In the rows, zero is written as 128.
The rows below fall into families. The same turns and mirrors carry the whole set onto itself and the rows of a family onto each other. For each named row, which other rows are in its family? Write them in the order they are listed.
These 32 rows form 4 families of 8 rows each.
k_605: 166; 135; 169; 76; 135; 126; 159; 125; 118; 118
k_166: 121; 136; 175; 82; 100; 129; 165; 138; 101; 100
k_312: 133; 140; 163; 80; 108; 129; 169; 128; 94; 97
k_37: 156; 167; 191; 109; 83; 136; 130; 135; 140; 61
k_957: 163; 172; 182; 104; 84; 127; 121; 134; 130; 62
k_314: 168; 170; 176; 117; 83; 125; 128; 149; 129; 60
k_267: 163; 138; 180; 143; 101; 118; 128; 153; 153; 83
k_515: 155; 144; 179; 77; 117; 157; 160; 138; 103; 107
k_500: 138; 128; 179; 73; 115; 126; 165; 122; 111; 108
k_409: 146; 140; 162; 150; 116; 119; 138; 157; 144; 92
k_644: 169; 142; 161; 125; 95; 134; 107; 156; 121; 85
k_31: 153; 148; 165; 148; 104; 109; 141; 161; 142; 80
k_450: 140; 137; 151; 78; 116; 99; 162; 123; 111; 103
k_5: 154; 151; 191; 135; 96; 116; 138; 143; 157; 71
k_992: 149; 169; 180; 132; 93; 111; 150; 147; 144; 63
k_967: 155; 135; 180; 74; 127; 142; 165; 126; 107; 110
k_974: 165; 156; 194; 124; 85; 126; 126; 142; 146; 66
k_817: 149; 126; 169; 72; 125; 109; 161; 119; 121; 115
k_342: 124; 135; 180; 73; 98; 121; 165; 127; 113; 100
k_608: 173; 148; 162; 133; 93; 123; 119; 163; 126; 78
k_659: 159; 151; 160; 85; 130; 145; 169; 135; 97; 104
k_231: 159; 134; 164; 144; 112; 116; 127; 154; 151; 94
k_389: 140; 172; 182; 128; 105; 113; 152; 135; 154; 68
k_831: 136; 154; 184; 133; 99; 111; 148; 137; 159; 73
k_702: 167; 148; 148; 83; 139; 114; 162; 128; 114; 111
k_131: 177; 155; 157; 80; 140; 115; 152; 137; 125; 115
k_13: 140; 134; 157; 76; 111; 88; 151; 131; 121; 109
k_426: 177; 143; 162; 82; 141; 128; 154; 139; 124; 122
k_92: 157; 157; 176; 87; 128; 155; 168; 145; 105; 105
k_117: 173; 143; 184; 131; 92; 130; 115; 152; 141; 77
k_758: 178; 147; 171; 121; 94; 141; 108; 152; 132; 83
k_300: 146; 131; 161; 79; 123; 93; 159; 127; 133; 114

Which other rows belong to the same family as k_831? k_37, k_515, k_342, k_231, k_426, k_758, k_300
Which other rows belong to the same family as k_312? k_314, k_31, k_450, k_992, k_608, k_659, k_702
Which other rows belong to the same family as k_817? k_605, k_267, k_500, k_5, k_967, k_974, k_117

The rows below fall into families. The same turns and mirrors carry the whole set onto itself and the rows of a family onto each other. For each named row, which other rows are in its family? Write them in the order they are listed.
These 28 rows form 7 families of 4 rows each.
k_333: 93; 124; 140; 132; 140; 111; 107; 156; 148
k_53: 122; 155; 133; 82; 129; 140; 127; 127; 117
k_67: 89; 136; 135; 142; 160; 114; 109; 149; 151
k_87: 88; 141; 139; 137; 153; 116; 106; 150; 156
k_218: 83; 148; 125; 153; 170; 126; 125; 136; 152
k_628: 89; 158; 130; 149; 175; 130; 128; 132; 154
k_469: 123; 178; 149; 137; 122; 137; 158; 134; 109
k_384: 116; 164; 149; 139; 125; 145; 160; 140; 98
k_636: 88; 134; 129; 132; 158; 116; 99; 143; 144
k_70: 112; 175; 144; 127; 123; 148; 154; 129; 97
k_842: 81; 158; 121; 151; 166; 145; 137; 138; 150
k_91: 120; 169; 149; 117; 117; 144; 151; 136; 99
k_317: 124; 173; 156; 135; 123; 129; 157; 135; 105
k_146: 118; 163; 149; 125; 114; 145; 159; 141; 105
k_564: 93; 128; 136; 126; 142; 114; 103; 150; 152
k_567: 115; 153; 132; 90; 124; 156; 140; 131; 111
k_142: 83; 163; 127; 155; 166; 138; 142; 141; 151
k_785: 125; 157; 132; 90; 123; 143; 144; 126; 112
k_984: 97; 136; 142; 137; 157; 107; 107; 144; 152
k_110: 82; 160; 133; 156; 176; 134; 139; 130; 141
k_474: 118; 158; 137; 94; 123; 147; 142; 126; 105
k_467: 126; 173; 145; 122; 117; 144; 152; 139; 105
k_26: 83; 154; 129; 161; 168; 123; 134; 141; 142
k_10: 115; 140; 130; 86; 130; 149; 129; 128; 106
k_653: 119; 159; 132; 84; 137; 145; 127; 120; 116
k_228: 114; 150; 138; 88; 122; 136; 134; 130; 101
k_774: 94; 128; 146; 127; 154; 111; 101; 144; 141
k_795: 80; 153; 128; 150; 167; 126; 134; 138; 159

Which other rows belong to the same family as k_636? k_70, k_26, k_228
Which other rows belong to the same family as k_146? k_628, k_567, k_984
Which other rows belong to the same family as k_774? k_384, k_110, k_10
Which other rows belong to the same family as k_142? k_53, k_469, k_564
Which other rows belong to the same family as k_467? k_87, k_785, k_795

The rows below fall into families. The same turns and mirrors carry the whole set onto itself and the rows of a family onto each other. For each named row, which other rows are in its family? Write them in the order they are listed.
These 40 rows form 5 families of 8 rows each.
k_734: 158; 115; 130; 111; 122; 160; 159; 120; 97; 119; 116; 151; 128; 115; 129; 110; 129
k_898: 111; 125; 78; 129; 112; 128; 121; 119; 120; 127; 137; 124; 102; 108; 94; 113; 131
k_822: 135; 144; 138; 118; 145; 133; 136; 138; 111; 95; 175; 161; 131; 123; 116; 99; 149
k_708: 122; 165; 115; 138; 150; 118; 108; 128; 137; 128; 162; 106; 145; 98; 109; 152; 148
k_596: 144; 110; 141; 115; 106; 160; 148; 126; 107; 110; 115; 142; 110; 123; 127; 95; 131
k_308: 119; 123; 92; 120; 119; 127; 114; 121; 90; 114; 133; 128; 106; 107; 94; 104; 117
k_970: 130; 137; 135; 103; 122; 140; 109; 111; 151; 125; 153; 140; 149; 148; 97; 109; 139
k_697: 147; 111; 142; 124; 114; 155; 163; 129; 112; 113; 112; 135; 126; 116; 149; 108; 131
k_868: 124; 119; 81; 121; 127; 140; 100; 131; 107; 122; 133; 129; 100; 110; 101; 110; 119
k_577: 107; 126; 88; 122; 121; 136; 129; 129; 99; 122; 129; 136; 108; 103; 98; 99; 120
k_441: 132; 142; 129; 132; 149; 124; 139; 139; 104; 96; 127; 118; 100; 76; 131; 156; 137
k_64: 116; 135; 124; 134; 143; 137; 143; 150; 95; 102; 119; 119; 115; 77; 129; 155; 141
k_237: 142; 147; 170; 129; 136; 143; 150; 111; 131; 106; 145; 120; 157; 111; 136; 144; 160
k_183: 150; 132; 128; 117; 120; 145; 108; 92; 143; 125; 159; 130; 143; 144; 108; 98; 138
k_241: 137; 127; 137; 124; 117; 161; 105; 111; 143; 136; 142; 130; 155; 143; 97; 102; 141
k_393: 126; 146; 131; 115; 146; 130; 136; 135; 112; 81; 174; 156; 125; 132; 127; 111; 141
k_748: 148; 131; 127; 140; 98; 151; 118; 109; 128; 146; 110; 99; 142; 120; 121; 150; 132
k_203: 147; 143; 160; 132; 143; 155; 136; 119; 149; 112; 144; 121; 152; 115; 143; 151; 161
k_355: 129; 149; 119; 128; 140; 118; 150; 142; 100; 101; 135; 119; 98; 79; 138; 146; 138
k_452: 159; 148; 167; 131; 137; 142; 126; 124; 145; 115; 149; 113; 146; 119; 137; 148; 160
k_496: 138; 126; 128; 139; 107; 154; 123; 110; 131; 145; 103; 98; 119; 92; 119; 149; 136
k_81: 108; 152; 122; 140; 142; 123; 91; 122; 141; 108; 162; 98; 129; 106; 109; 144; 150
k_876: 151; 150; 163; 142; 147; 148; 135; 130; 139; 116; 151; 118; 141; 121; 143; 151; 159
k_107: 121; 144; 116; 143; 145; 124; 95; 124; 133; 117; 171; 109; 128; 111; 88; 147; 155
k_566: 124; 162; 126; 114; 151; 136; 129; 130; 108; 81; 157; 159; 115; 121; 116; 108; 152
k_193: 115; 124; 92; 111; 109; 131; 120; 124; 104; 121; 127; 132; 112; 101; 93; 97; 119
k_118: 144; 122; 135; 108; 118; 159; 155; 117; 105; 111; 106; 140; 129; 110; 149; 106; 125
k_42: 137; 138; 120; 151; 134; 138; 146; 143; 93; 112; 125; 108; 105; 74; 139; 138; 141
k_886: 142; 104; 126; 137; 112; 146; 122; 112; 129; 146; 120; 90; 142; 100; 121; 146; 127
k_691: 140; 120; 120; 136; 117; 153; 115; 106; 125; 146; 104; 93; 133; 91; 110; 143; 138
k_814: 136; 120; 126; 112; 117; 158; 107; 110; 144; 144; 141; 134; 143; 145; 103; 101; 142
k_715: 119; 144; 129; 112; 158; 127; 137; 144; 115; 92; 168; 150; 112; 102; 114; 98; 147
k_703: 123; 154; 115; 140; 137; 112; 93; 126; 128; 126; 158; 113; 127; 108; 87; 151; 150
k_674: 120; 164; 113; 129; 142; 123; 92; 124; 130; 125; 167; 114; 127; 106; 86; 140; 148
k_94: 134; 124; 123; 118; 114; 159; 111; 102; 133; 131; 150; 131; 158; 146; 106; 97; 143
k_615: 130; 155; 127; 141; 139; 121; 148; 144; 99; 94; 137; 116; 111; 78; 132; 146; 138
k_602: 129; 148; 127; 115; 149; 123; 132; 143; 112; 93; 175; 151; 135; 130; 116; 99; 143
k_877: 155; 151; 177; 124; 144; 150; 135; 136; 124; 111; 140; 125; 152; 114; 142; 134; 148
k_796: 132; 131; 117; 136; 110; 146; 118; 115; 132; 141; 103; 87; 123; 99; 120; 149; 131
k_707: 144; 122; 141; 113; 120; 166; 162; 127; 115; 111; 119; 135; 127; 114; 148; 97; 130

Which other rows belong to the same family as k_715? k_898, k_708, k_596, k_970, k_748, k_42, k_877
Which other rows belong to the same family as k_237? k_734, k_868, k_64, k_183, k_81, k_566, k_886
Which other rows belong to the same family as k_241? k_355, k_496, k_876, k_193, k_703, k_602, k_707

The rows below fall into families. The same turns and mirrors carry the whole set onto itself and the rows of a family onto each other. For each named row, which other rows are in its family? Write them in the order they are listed.
These 30 rows form 5 families of 6 rows each.
k_598: 112; 132; 125; 130; 111; 132; 142; 185
k_365: 149; 140; 152; 127; 149; 131; 143; 110
k_281: 146; 146; 125; 112; 93; 132; 133; 129
k_585: 146; 109; 141; 125; 107; 89; 138; 145
k_75: 119; 133; 116; 121; 124; 135; 138; 184
k_977: 148; 125; 148; 115; 162; 131; 158; 128
k_696: 124; 111; 126; 127; 101; 97; 145; 127
k_710: 102; 112; 112; 118; 128; 128; 143; 161
k_159: 110; 133; 150; 125; 115; 154; 174; 147
k_635: 142; 108; 142; 163; 142; 119; 165; 140
k_807: 135; 134; 143; 169; 149; 110; 148; 149
k_751: 112; 146; 145; 130; 133; 165; 153; 143
k_216: 144; 147; 143; 124; 161; 116; 140; 123
k_870: 148; 138; 131; 113; 95; 148; 138; 126
k_834: 162; 140; 161; 126; 154; 135; 143; 140
k_843: 116; 112; 126; 126; 112; 128; 142; 183
k_482: 145; 148; 147; 139; 152; 120; 141; 114
k_304: 164; 140; 150; 127; 94; 141; 143; 142
k_465: 129; 131; 148; 155; 158; 106; 145; 155
k_907: 107; 153; 133; 132; 133; 158; 148; 153
k_666: 124; 107; 121; 116; 133; 142; 156; 175
k_514: 136; 110; 144; 110; 99; 101; 161; 138
k_143: 166; 120; 127; 127; 100; 143; 152; 130
k_524: 126; 113; 147; 158; 151; 109; 149; 159
k_618: 122; 148; 163; 119; 122; 154; 157; 161
k_487: 141; 134; 141; 116; 100; 88; 140; 140
k_641: 126; 109; 123; 159; 149; 113; 145; 135
k_723: 101; 156; 140; 135; 122; 148; 156; 153
k_531: 156; 143; 118; 126; 94; 133; 133; 133
k_665: 153; 126; 134; 125; 103; 91; 133; 144

Which other rows belong to the same family as k_304? k_696, k_710, k_834, k_618, k_641
Which other rows belong to the same family as k_598? k_281, k_482, k_465, k_907, k_665
Which other rows belong to the same family as k_585? k_365, k_751, k_870, k_843, k_524

